In the data rows, the value 50 means zero.
Here are some rows, each followed by its group. Rows of different groups can look alike.
[19 30 71 66 59 62 58 43 72 44 61 74 54 45 47 57 53 45 33 51 46 34 45 63 71 67 71 44 39 42 63 50 63
 48 60 53 52 53 73 56 34 51 78 31 62 52 25 42] K
[57 52 94 51 37 31 51 77 68 40 69 58 56 17 62 59 38 55 39 32 67 56 29 71 51 49 54 74 40 57 62 47 53
 35 62 38 34 55 64 30 44 49 60 45 59 60 52 32] R
[71 85 45 45 47 44 60 58 65 41 56 39 59 39 46 73 40 53 37 28 57 55 63 49 36 55 51 44 62 57 48 19 68
 36 45 38 36 64 48 50 49 51 37 52 32 28 62 32] T
[48 36 47 36 37 52 42 46 43 40 47 35 65 48 63 40 49 32 43 63 57 50 46 56 44 38 42 35 75 64 53 50 47
 73 55 58 51 55 24 48 70 30 55 42 37 74 45 48] M
[65 57 60 35 27 33 43 68 41 47 58 33 54 41 70 41 45 58 50 42 74 77 32 60 43 43 31 64 63 67 48 44 48
 63 55 33 39 57 28 35 70 33 56 44 52 59 60 41] R
[32 48 29 61 70 77 29 24 51 38 22 49 52 42 26 61 66 20 57 78 27 25 69 53 45 57 84 29 33 32 21 43  2
 33 33 77 66 50 85 46 44 67 24 91 21 35 32 69] C
[68 50 64 45 27 36 37 67 49 48 60 39 59 47 69 48 43 37 52 42 70 66 29 62 46 44 38 63 63 67 50 49 45
 48 58 36 36 55 33 36 65 40 51 51 49 65 54 37] H
[52 50 44 61 37 45 74 56 57 73 59 57 78 79 63 56 41 58 53 56 58 48 25 32 54 28 26 60 63 57 59 70 67
 47 76 43 42 33 25 63 52 57 66 42 65 79 58 43] M
[32 22 46 53 47 60 45 43 44 65 50 56 40 60 51 31 43 40 38 66 45 43 58 35 67 36 44 40 50 54 54 49 44
 71 61 62 45 40 37 62 57 53 54 41 53 68 31 53] K
[72 60 67 79 39 28 67 69 77 70 69 68 66 67 60 68 29 62 49 36 53 55 38 26 53 28 30 79 34 54 69 89 59
 28 70 34 37 18 49 65 39 75 55 47 76 50 64 43] H
[58 59 75 30 33 31 53 60 38 50 56 35 49 15 72 40 42 55 59 39 75 78 30 71 39 40 30 66 54 73 49 52 52
 63 52 33 40 59 41 26 69 35 63 45 57 56 70 45] R
[23 35 37 57 69 74 31 32 28 38 24 56 38 48 33 41 72 20 57 78 35 25 61 44 54 58 70 32 21 33 21 46 20
 53 35 67 63 55 70 46 37 53 35 77 32 40 34 67] C
[34 38 32 51 87 86 32 23 23 56 23 66 11 50 18 14 84 45 76 87 16 27 85 35 71 63 77 25 43  9 38 41 29
 52 21 82 86 44 54 64 21 60 30 69 52 53 16 90] K
[69 79 47 34 43 39 56 57 54 56 57 36 44 63 58 62 44 61 34 30 62 69 49 61 42 53 44 51 61 64 48 46 68
 60 53 36 34 66 36 43 69 43 52 31 48 44 63 32] T
[29 44 50 46 69 59 39 24 27 50 26 50 37 21 39 44 67 26 77 67 36 40 55 70 52 52 66 41 25 43 23 71 25
 53 35 72 65 55 83 31 48 50 49 73 41 27 51 69] C
[69 62 58 65 39 44 90 56 66 74 70 63 81 46 60 76 30 58 30 39 58 49 39 41 61 12 29 58 44 63 69 58 77
 53 73 45 31 44 42 62 46 58 53 43 55 59 69 29] M
[72 54 75 62 33 36 50 65 66 51 70 58 66 38 61 69 36 29 40 29 70 57 28 54 58 38 45 66 48 65 58 45 60
 24 61 29 24 59 52 36 47 48 43 62 44 52 61 22] H
[53 45 42 31 37 52 41 60 35 47 53 41 51 66 58 42 50 54 45 50 55 61 38 39 49 36 38 52 67 61 53 42 53
 67 54 54 47 55 23 45 69 42 51 34 52 84 48 45] W
[37 40 33 51 77 73 37 31 32 27 21 55 38 49 24 27 79 25 59 81 26 21 73 45 41 63 76 23 38 29 30 37 29
 46 28 73 74 61 54 50 26 44 24 78 27 42 42 72] M
[73 62 73 61 26 31 48 81 56 62 68 54 42 50 66 47 37 60 37 37 75 67 34 42 66 34 34 77 34 62 53 41 51
 38 64 25 23 44 43 40 49 62 55 51 65 61 56 34] R
[35 36 47 59 64 72 37 41 22 72 39 67 23 44 35 32 68 52 65 74 35 43 55 38 76 34 61 53 19 24 39 51 24
 40 41 68 63 34 60 55 32 69 42 68 64 68 29 74] C
[55 59 56 62 38 42 84 60 54 78 61 63 72 63 64 53 41 68 51 54 60 52 28 38 58 16 24 64 49 56 58 68 71
 48 76 41 40 33 30 61 48 60 70 36 70 76 63 42] M
[57 38 40 35 34 49 43 51 45 53 53 38 53 69 63 38 44 39 43 51 53 58 42 50 51 34 39 43 75 64 59 56 49
 73 57 55 43 52 22 46 76 37 55 37 47 84 44 45] W
[73 56 63 79 36 28 61 70 80 67 70 65 69 72 60 69 28 59 50 36 54 54 36 26 52 33 31 79 41 54 70 89 54
 26 70 36 37 17 48 65 41 73 53 51 74 52 60 42] H
[59 47 88 54 34 33 43 77 75 36 70 57 59 24 61 66 37 50 36 31 69 52 30 69 51 57 57 72 48 60 68 42 46
 34 60 37 35 56 63 34 41 49 55 53 50 58 44 30] R
[62 46 37 33 39 34 32 51 35 31 45 18 59 61 66 60 50 38 31 42 69 61 49 74 32 66 46 36 66 66 39 51 47
 71 43 34 43 67 42 41 79 21 52 50 25 30 64 38] Q
[35 47 35 59 71 75 34 25 48 46 25 53 50 36 26 55 67 23 65 76 26 31 68 61 48 52 82 33 31 33 24 48  8
 32 36 79 68 49 85 41 43 65 28 84 27 36 34 70] C
[27 36 28 59 84 88 28 22 33 52 18 67 13 62 19 13 83 30 65 92 17 19 87 36 69 69 84 15 48 13 34 42 22
 53 22 79 80 49 53 65 24 58 29 74 41 52  8 86] K
[45 43 62 52 45 56 51 63 62 51 68 61 57 49 52 76 34 61 33 36 55 49 40 42 61 33 48 65 34 60 60 33 60
 50 62 50 38 52 62 49 46 62 44 43 52 57 40 32] W
[57 61 28 28 47 51 34 47 44 21 40 22 48 59 54 41 55 50 54 48 56 67 61 53 30 77 48 29 88 59 46 31 47
 80 32 42 54 72 31 50 74 21 48 37 29 34 55 51] T
[70 51 64 42 27 36 37 68 48 46 61 36 62 43 69 51 42 42 50 41 72 68 26 62 44 43 38 66 64 67 50 46 45
 46 59 36 37 54 32 36 65 39 49 50 49 63 56 36] H
[64 51 72 41 32 29 53 56 52 52 57 36 56 23 68 42 38 39 59 38 61 69 43 72 36 38 36 58 48 69 58 65 47
 46 52 38 39 50 42 33 67 44 58 52 53 61 65 46] H
[48 55 35 51 67 74 32 47 36 43 33 59 33 60 23 28 77 47 64 70 27 36 63 39 47 55 75 44 52 26 39 33 30
 22 29 69 73 52 44 48 24 59 20 68 45 69 39 73] W
[23 29 35 65 81 84 24 11 28 71 23 74 19 45 24 41 78 25 68 84 19 31 71 54 85 38 84 32 19 13 34 72  7
 38 23 83 79 33 89 51 32 71 46 83 51 43 10 89] C
[73 73 32 49 45 56 53 52 54 60 55 38 47 49 43 44 48 68 48 43 43 62 67 49 44 53 49 45 68 42 58 32 65
 40 48 56 51 41 33 67 55 52 33 40 49 45 53 54] T
[49 67  4 38 79 77 15 33 35  0 17 28 36 64 15 34 84 55 76 66 22 33 93 35 20 99 77 16 78 26 31 12 38
 41  9 64 84 70 50 62 31 36  9 63 13 13 62 79] T
[73 70 31 49 44 56 53 52 53 61 55 38 49 51 43 44 47 66 46 44 43 59 67 49 45 52 50 44 70 41 59 32 62
 41 48 58 51 40 32 69 55 52 33 42 48 47 50 54] T
[68 81 41 45 37 50 52 66 62 62 57 41 41 56 53 43 45 68 48 40 56 65 54 48 48 57 45 52 67 52 50 28 59
 51 54 38 36 54 28 58 57 51 48 39 49 55 53 45] T
[71 53 47 47 37 27 40 59 54 42 54 26 68 49 59 75 34 29 32 29 63 45 57 70 37 58 49 47 53 67 42 46 51
 42 53 36 29 57 53 38 63 41 34 69 23 25 63 27] Q
[68 49 62 45 27 38 36 66 50 48 59 38 59 48 68 46 43 34 52 44 69 64 30 61 46 45 39 61 66 67 50 49 44
 48 58 38 36 54 30 36 65 39 51 52 47 67 52 38] H
[52 55 19 44 71 55 20 44 24 10 20 28 41 65 29 51 77 41 50 59 39 29 76 55 20 98 75 24 49 35 24 38 35
 37 18 49 64 70 63 52 36 34 17 80  9  5 74 63] Q
[68 62 64 28 35 32 67 53 44 53 54 35 50 27 72 40 47 53 44 41 68 76 32 76 37 33 33 51 63 70 49 56 65
 77 53 40 40 64 34 33 78 28 72 34 52 64 70 43] M
[37 38 30 53 74 72 33 32 35 25 20 56 39 53 25 22 79 22 54 83 26 19 75 42 38 67 77 20 47 31 31 37 28
 47 29 74 73 61 50 53 29 44 22 78 22 44 41 71] M
[71 85 45 45 46 44 60 58 65 41 56 39 59 39 46 72 40 53 37 28 57 55 64 50 36 56 51 44 62 57 48 19 67
 36 45 38 36 64 48 50 49 51 38 53 32 28 62 32] T
[42 28 49 73 49 51 72 46 87 63 74 70 65 75 52 80 23 56  5 38 49 42 48 25 69 40 41 52 39 54 78 60 70
 67 76 53 33 41 58 82 47 63 57 43 61 38 46 29] K
[72 54 75 62 33 36 50 65 66 51 70 59 66 39 61 69 36 29 40 29 70 57 28 54 58 38 45 66 48 65 58 45 60
 24 62 29 24 59 52 36 47 48 43 62 44 52 61 22] H
[ 5 21  0 58 99 99  8  0 16 23  0 71  9 69  0 35 99  0 82 99  0  0 97 30 73 73 99  0 40  0 10 56  0
 54  0 99 99 63 94 58 14 56 21 99 18  5  9 99] C
[58 59 74 31 32 31 53 60 39 50 56 34 49 16 72 40 42 53 59 39 74 77 30 72 39 41 30 65 56 72 48 52 51
 62 51 34 40 58 40 27 68 35 62 46 56 56 70 45] R
[70 59 54 33 41 27 40 59 31 46 49 22 57 56 63 65 49 57 42 34 65 61 46 85 33 62 49 53 40 65 34 59 52
 47 50 31 37 61 50 28 72 35 44 50 36 40 70 34] Q
[59 58 21 27 49 53 31 42 45 21 38 19 49 67 53 42 55 43 49 50 53 64 62 52 28 80 51 24 98 58 48 37 46
 83 32 49 56 70 27 54 77 20 44 38 28 36 53 52] T
[48 52 59 60 49 45 73 64 73 47 64 55 64 71 55 73 34 88 40 32 51 47 39 36 46 50 40 72 35 47 70 55 57
 54 66 44 47 32 51 61 49 67 53 30 68 55 44 40] W
[34 36 49 60 60 67 37 46 27 71 39 66 24 51 39 34 65 52 56 75 40 41 53 36 74 34 61 52 21 26 38 50 19
 38 43 62 57 35 59 56 34 69 45 73 60 70 29 70] C
[47 57 47 43 54 59 39 51 33 46 37 50 37 38 36 26 67 52 75 65 41 39 67 51 52 61 62 43 63 39 42 32 35
 34 34 57 65 51 46 44 29 50 36 68 41 66 39 68] R
[57 59 54 60 36 42 81 62 53 76 62 61 72 67 65 56 41 71 43 54 62 53 26 38 57 14 23 66 52 58 57 62 72
 50 77 41 39 37 28 60 51 60 68 36 69 78 64 40] M
[60 54 19 29 49 54 29 38 50 24 37 18 49 74 54 40 55 33 46 53 52 61 64 56 31 82 55 18 99 58 49 41 43
 84 34 49 55 70 24 56 79 20 45 41 24 40 46 52] T
[46 40 38 71 54 53 85 31 56 79 53 63 89 71 51 59 40 54 74 58 40 35 41 44 57 39 36 48 63 43 72 87 61
 42 68 59 62 14 49 70 47 57 63 39 69 60 43 58] M
[43 41 64 46 45 42 52 43 48 59 49 44 38 28 61 28 43 38 51 52 55 58 53 62 48 47 42 45 43 59 50 61 45
 67 55 47 41 45 44 46 64 40 59 46 54 47 51 53] K
[64 56 61 38 27 36 44 66 44 52 58 36 52 42 69 36 45 52 54 44 72 75 33 63 47 43 32 62 64 68 49 44 47
 63 55 33 39 57 26 34 69 34 57 46 52 63 55 42] R
[42 36 46 62 52 45 62 60 88 34 63 53 74 93 51 84 31 80 43 30 47 37 34 25 39 74 45 70 48 43 77 62 49
 51 69 47 53 26 55 69 48 67 55 36 66 50 36 40] W
[53 68  0 38 79 76 10 38 33  0 17 26 35 71 14 36 85 58 71 65 23 32 92 29 16 99 76 17 84 25 31  8 37
 39  6 63 83 70 49 65 30 36  5 65 11 12 65 78] T
[38 40 31 50 76 72 35 33 31 26 21 55 38 51 24 26 79 27 56 81 26 21 72 41 39 65 75 23 41 30 31 36 30
 46 28 74 74 60 53 53 26 45 22 78 26 43 44 72] M
[61 49 39 29 38 32 34 54 31 29 47 16 60 57 67 63 48 47 31 39 71 64 47 71 29 65 43 41 63 67 39 51 49
 71 43 33 43 68 44 41 80 21 53 45 30 28 68 38] Q
[20 27 67 69 61 58 65 44 74 43 64 76 61 53 47 66 49 51 21 48 47 35 41 55 70 62 66 50 38 38 67 51 70
 49 64 55 54 50 76 63 36 57 79 31 67 50 30 39] K
[71 65 77 60 25 32 56 81 53 69 66 54 41 39 65 37 38 63 49 36 71 70 36 51 62 35 35 77 31 60 53 45 49
 34 63 26 24 41 41 38 49 61 54 49 66 63 58 39] R
[52 46 44 30 37 52 42 62 32 46 53 42 51 63 58 42 51 56 46 50 56 62 37 38 48 36 37 55 63 61 51 40 54
 65 53 53 47 56 25 44 67 42 51 33 53 83 50 45] W
[63 46 58 83 56 35 81 51 79 62 68 73 77 61 51 81 31 72 48 35 44 44 43 34 55 41 37 75 45 39 80 91 75
 35 63 54 65  9 73 75 35 77 63 33 87 38 50 52] H
[ 0  0 28 80 70 62 63 30 79 74 62 83 45 82 41 68 36 70 21 57 34 21 54 25 85 61 59 47 64 32 84 70 57
 74 62 74 68 16 88 99 38 73 91 26 82 45  2 59] K
[36 24 41 59 49 65 38 39 52 60 43 54 40 72 49 24 49 25 38 73 41 36 64 39 64 47 53 28 60 50 50 51 35
 69 58 62 45 43 30 63 56 49 47 49 40 64 24 53] K
[34 37 31 54 85 84 30 24 27 54 22 66 11 54 19 13 83 39 72 88 17 25 86 36 70 64 78 23 45 11 36 41 26
 51 22 79 82 46 53 63 22 59 30 72 48 53 15 88] K
[43 28 47 73 46 50 71 46 86 66 73 67 68 76 53 76 22 50  9 40 49 42 49 30 66 39 42 48 43 54 78 59 67
 62 75 51 32 41 56 81 49 60 55 47 58 41 45 31] K
[35 36 32 56 84 84 32 22 27 54 21 66 12 52 20 10 83 33 74 88 17 24 87 40 71 65 79 21 43 12 35 42 26
 52 24 78 81 49 53 61 23 58 31 72 45 51 16 87] K
[51 44 49 31 35 47 46 61 33 49 53 43 50 58 62 41 48 52 47 48 59 62 38 44 50 32 34 54 60 64 51 43 53
 69 55 48 44 57 27 40 69 40 57 34 52 81 50 43] W
[76 63 68 76 42 30 68 71 89 48 68 59 79 67 59 82 27 64 49 27 53 48 37 39 44 46 37 79 43 53 71 82 59
 37 65 37 46 28 60 61 42 71 46 46 68 44 55 39] H
[64 67 59 47 39 39 74 53 55 62 56 41 71 42 62 50 45 57 57 45 58 57 39 68 41 39 38 53 50 58 52 65 63
 45 64 41 41 45 35 43 60 44 61 38 55 70 61 41] M
[ 9  5 42 79 65 58 76 37 72 83 65 86 39 64 45 59 36 78 16 54 39 31 57 35 86 44 52 53 49 34 79 64 63
 77 63 69 62 20 84 97 38 74 88 23 85 47 14 58] K
[43 40 65 45 44 41 54 44 47 61 50 45 37 26 61 28 42 40 52 52 55 59 53 62 49 44 41 47 41 59 51 61 47
 68 55 46 41 45 46 45 64 41 60 45 55 48 52 53] K
[59 54 44 52 55 57 34 53 35 39 38 49 47 46 32 27 69 44 67 64 34 37 66 44 43 49 66 48 51 36 41 31 35
 19 35 62 64 48 35 47 26 52 25 71 40 60 49 67] H
[42 40 51 65 38 44 72 68 63 71 65 66 55 80 58 55 34 73 34 44 54 50 34 19 60 28 31 69 38 51 68 59 56
 51 75 40 34 29 39 69 48 70 63 42 71 76 49 41] W
[75 65 68 72 46 30 73 70 85 47 68 61 82 70 60 85 28 66 49 29 56 47 30 30 45 47 32 78 43 53 66 79 71
 43 70 37 45 32 58 61 45 68 49 39 70 42 60 35] H
[39 41 32 48 78 73 37 35 27 26 22 54 38 49 22 30 79 31 60 79 27 22 70 40 40 63 74 26 36 27 31 36 31
 46 27 74 74 60 55 52 24 46 22 78 30 42 45 72] M
[69 59 61 25 33 31 63 56 41 48 55 32 53 31 74 44 45 53 42 40 69 75 29 70 36 32 30 54 67 71 50 56 66
 79 54 42 40 65 33 33 80 27 68 35 52 66 73 41] M
[27 46 65 36 53 57 48 50 59 31 54 55 57 55 51 59 50 39 61 43 52 57 36 50 46 61 51 52 45 60 49 45 61
 45 55 44 46 67 53 27 56 44 63 28 55 54 46 37] W
[47 54 34 53 65 74 30 47 40 42 32 61 35 62 24 27 77 45 61 72 27 35 64 40 47 57 76 42 56 28 40 34 30
 22 29 70 73 52 42 50 26 59 20 68 42 72 36 72] W
[57 53 46 56 52 56 34 49 40 38 37 51 47 45 35 24 68 36 67 65 34 34 68 50 44 48 67 45 48 38 40 35 33
 20 36 59 62 51 35 45 28 50 26 73 34 60 49 66] H
[50 58 59 21 46 27 45 52 30 33 44 19 48 26 69 57 49 56 51 35 71 73 44 86 23 66 41 46 47 71 32 59 57
 69 40 25 42 74 62 26 79 20 65 41 36 20 85 43] Q
[50 67  3 37 81 77 15 33 33  0 17 27 35 64 13 34 85 59 78 66 20 34 92 33 19 99 76 18 76 24 31 11 39
 40  8 67 86 70 50 63 30 36  7 62 15 11 63 80] T
[57 52 46 56 52 56 34 49 40 39 37 51 47 44 34 24 68 36 67 65 34 34 68 50 44 48 67 45 48 38 40 36 33
 20 36 59 62 51 35 45 28 50 26 73 35 59 49 66] H
[75 64 67 73 46 30 72 70 86 46 68 61 82 70 60 85 27 66 50 28 55 47 30 30 45 48 32 79 44 53 67 80 69
 43 70 36 45 31 59 62 44 68 49 40 70 42 59 36] H
[55 33 32 38 37 53 43 44 49 55 51 37 57 79 60 39 45 34 41 53 49 55 45 49 50 40 42 38 80 62 62 60 48
 73 58 59 45 51 21 51 77 39 54 37 47 84 41 47] W
[49 61 64 44 50 54 65 51 47 48 55 55 61 34 52 49 59 44 45 55 51 53 39 58 49 30 53 50 40 52 46 46 70
 36 59 52 47 62 41 40 48 44 60 33 55 70 60 41] M
Which 3 other groups have their centres nearest to the centre of group K, nearest first?
M W C
Which 4 groups are nearest to each row below, nearest first, going by the distance to the group's nearest row?
[17 23 44 77 53 56 71 51 70 90 66 84 32 80 51 55 33 74 12 57 49 38 50 14 91 31 41 57 38 45 65 58 63
 76 73 53 40 30 62 93 40 79 83 35 79 56 30 47] >> K W M H
[44 54 33 49 73 77 34 39 32 45 31 58 32 55 19 28 79 45 73 70 23 38 64 40 49 57 75 43 45 25 36 38 29
 25 28 74 76 54 49 46 24 57 21 66 47 58 39 75] >> W M H R
[69 51 65 43 28 35 38 69 48 46 61 37 61 43 69 51 42 42 50 40 73 68 27 62 45 44 38 66 62 66 50 46 46
 46 59 35 36 55 34 35 65 39 50 50 50 62 56 36] >> H R W M
Which 5 groups are nearest to each row below, nearest first, going by the distance to the group's nearest row?
[23 34 36 59 69 74 30 29 31 37 22 56 38 49 33 39 72 15 55 79 34 23 63 47 53 60 72 28 23 34 20 47 18
 53 35 67 63 57 71 46 38 52 35 78 28 39 33 67] >> C M K W H
[17 44 49 54 80 78 31  9 34 53 23 62 43 29 26 56 75 12 79 71 22 27 63 67 66 54 81 35 10 34 21 70 15
 34 30 79 70 55 89 26 37 60 46 78 34 23 30 68] >> C M K W H
[54 59 79 27 35 29 55 61 37 49 56 37 45 15 73 39 42 59 60 38 75 80 28 70 38 42 29 68 51 74 48 55 55
 66 51 32 40 63 44 22 71 34 67 40 60 53 73 45] >> R M H Q K
[73 56 60 77 36 30 61 71 80 65 70 65 73 77 60 71 27 58 50 36 55 53 31 21 52 36 30 78 46 54 70 87 58
 27 73 36 37 19 47 66 43 70 54 50 73 51 60 40] >> H W M R K
[56 60 77 30 33 31 56 60 39 52 56 35 48 13 72 39 41 57 61 39 74 79 30 73 38 41 30 66 54 73 49 54 52
 62 51 33 41 60 41 25 69 35 64 44 57 55 72 46] >> R M H K Q
Group H spreads out most along one direction. Which 3 other groups' directions of most spread are closest to that one, closest first?
W K M
Which 5 groups are nearest to each row below, nearest first, going by the average distance to the group's rows?
[34 23 44 54 47 62 43 42 47 64 48 54 42 64 51 30 44 36 38 67 44 41 59 35 66 39 46 37 54 53 54 50 41
 71 61 63 44 40 34 63 57 52 52 44 49 68 29 52] >> W K M R H
[60 56 74 55 34 40 54 68 72 51 69 57 61 38 59 66 31 41 39 31 67 57 40 55 54 41 45 62 46 64 60 36 56
 34 62 31 26 57 51 38 46 50 47 58 45 48 52 26] >> R H W Q M
Which 5 groups are nearest to each row below, nearest first, going by the distance to the centre of the group?
[51 61 62 32 51 35 42 52 36 28 42 29 55 38 57 66 56 30 52 37 64 54 50 83 28 74 59 42 41 64 33 52 48
 36 41 29 40 72 61 21 60 33 54 52 28 25 72 35] >> Q R T M H
[47 50 57 60 49 46 73 64 70 49 65 58 64 74 55 74 34 87 37 33 51 47 36 32 47 44 39 72 34 46 68 55 61
 54 68 45 46 32 51 63 49 67 55 27 70 58 46 39] >> H W M R K
[73 56 61 78 36 29 60 71 81 66 70 64 72 75 60 70 27 58 50 36 55 53 33 23 51 35 31 78 45 54 70 88 55
 26 72 36 37 18 48 66 42 71 53 51 73 51 60 41] >> H W R M K
[54 54 49 61 37 44 77 58 56 74 60 59 77 74 63 56 41 62 52 55 59 50 25 34 55 23 24 62 59 57 58 69 69
 48 76 42 41 33 26 62 51 58 67 40 67 78 60 42] >> H W M R K
[73 74 33 49 45 55 53 52 54 61 55 38 46 47 44 43 48 69 49 42 43 63 67 50 44 52 49 46 67 42 57 31 66
 40 47 55 51 42 34 66 54 52 34 39 50 44 54 54] >> T M W H R
[ 6  0 37 80 67 59 72 35 75 80 65 85 42 71 43 64 36 76 17 55 38 28 55 31 85 50 54 52 55 33 81 66 62
 76 63 71 64 18 86 99 38 75 89 24 84 46 10 57] >> K W M H C
[68 66 61 41 26 26 46 78 39 63 59 35 47 54 66 51 41 71 45 35 71 66 41 69 46 50 37 67 38 66 36 45 52
 49 61 25 28 54 39 33 64 46 52 48 49 55 64 35] >> R H Q W M
[57 59 54 59 36 42 81 63 53 76 62 61 72 68 65 57 40 71 43 54 62 53 26 37 57 14 23 66 52 58 57 62 73
 50 77 42 39 37 28 61 51 60 68 36 69 78 64 40] >> H W M R K
[42 40 59 47 46 46 48 39 51 56 46 41 41 34 58 28 46 32 50 55 52 54 55 61 45 53 47 39 46 56 49 62 41
 65 53 49 42 45 42 49 64 39 55 50 48 45 48 53] >> M W R K H
[34 47 33 60 71 76 32 24 50 43 23 52 50 38 26 56 66 21 62 78 25 29 69 60 48 54 83 31 32 33 23 47  5
 32 35 79 68 50 85 42 43 65 27 87 24 35 33 70] >> C K M T W
[64 56 61 38 27 36 44 65 44 52 57 36 52 43 69 36 46 52 54 44 72 75 34 63 47 43 33 61 65 68 49 44 47
 62 55 34 39 57 26 34 69 34 57 46 52 63 54 42] >> R W H M Q
Which 4 groups are nearest to each row below, nearest first, going by the average distance to the group's rows?
[73 79 34 47 48 56 52 53 52 58 54 38 43 44 42 42 51 74 54 41 43 66 67 49 42 54 49 48 63 41 54 29 69
 38 45 53 53 45 35 64 53 52 34 36 52 40 58 54] >> T W R H
[66 50 68 44 29 35 39 69 48 48 60 42 56 45 69 49 43 40 53 40 71 68 28 62 46 44 37 66 57 66 50 47 47
 48 58 32 35 56 37 34 65 41 53 50 51 62 56 36] >> R H W Q
Which 3 other groups have their centres nearest to the centre of group R, nearest first?
H W M
Which 4 groups are nearest to each row below, nearest first, going by the distance to the centre of the group?
[66 58 60 31 36 35 65 46 48 52 52 32 52 28 70 38 48 42 47 44 63 71 37 79 38 36 38 44 66 68 51 60 61
 75 52 44 43 62 34 35 78 27 70 36 48 66 65 46] >> R M Q W
[23 35 38 57 70 73 33 29 29 40 23 57 37 45 33 39 72 18 59 78 34 26 62 49 55 58 71 30 21 35 21 49 21
 53 36 68 64 56 72 44 38 51 36 76 31 39 34 67] >> C K M T
[48 54 64 53 50 50 74 39 60 52 54 56 68 37 53 46 54 28 51 54 48 50 44 67 50 40 56 40 40 52 53 59 64
 32 61 45 42 61 45 38 51 42 69 42 50 66 54 39] >> M H W R
[59 46 54 23 34 32 50 53 40 49 53 28 53 39 71 40 40 47 57 41 63 73 30 66 35 42 30 55 75 72 50 65 54
 77 55 48 42 58 36 33 85 30 65 36 55 65 67 46] >> R M W Q
Which 3 other groups have their centres nearest to the centre of group M, nearest first?
W H R
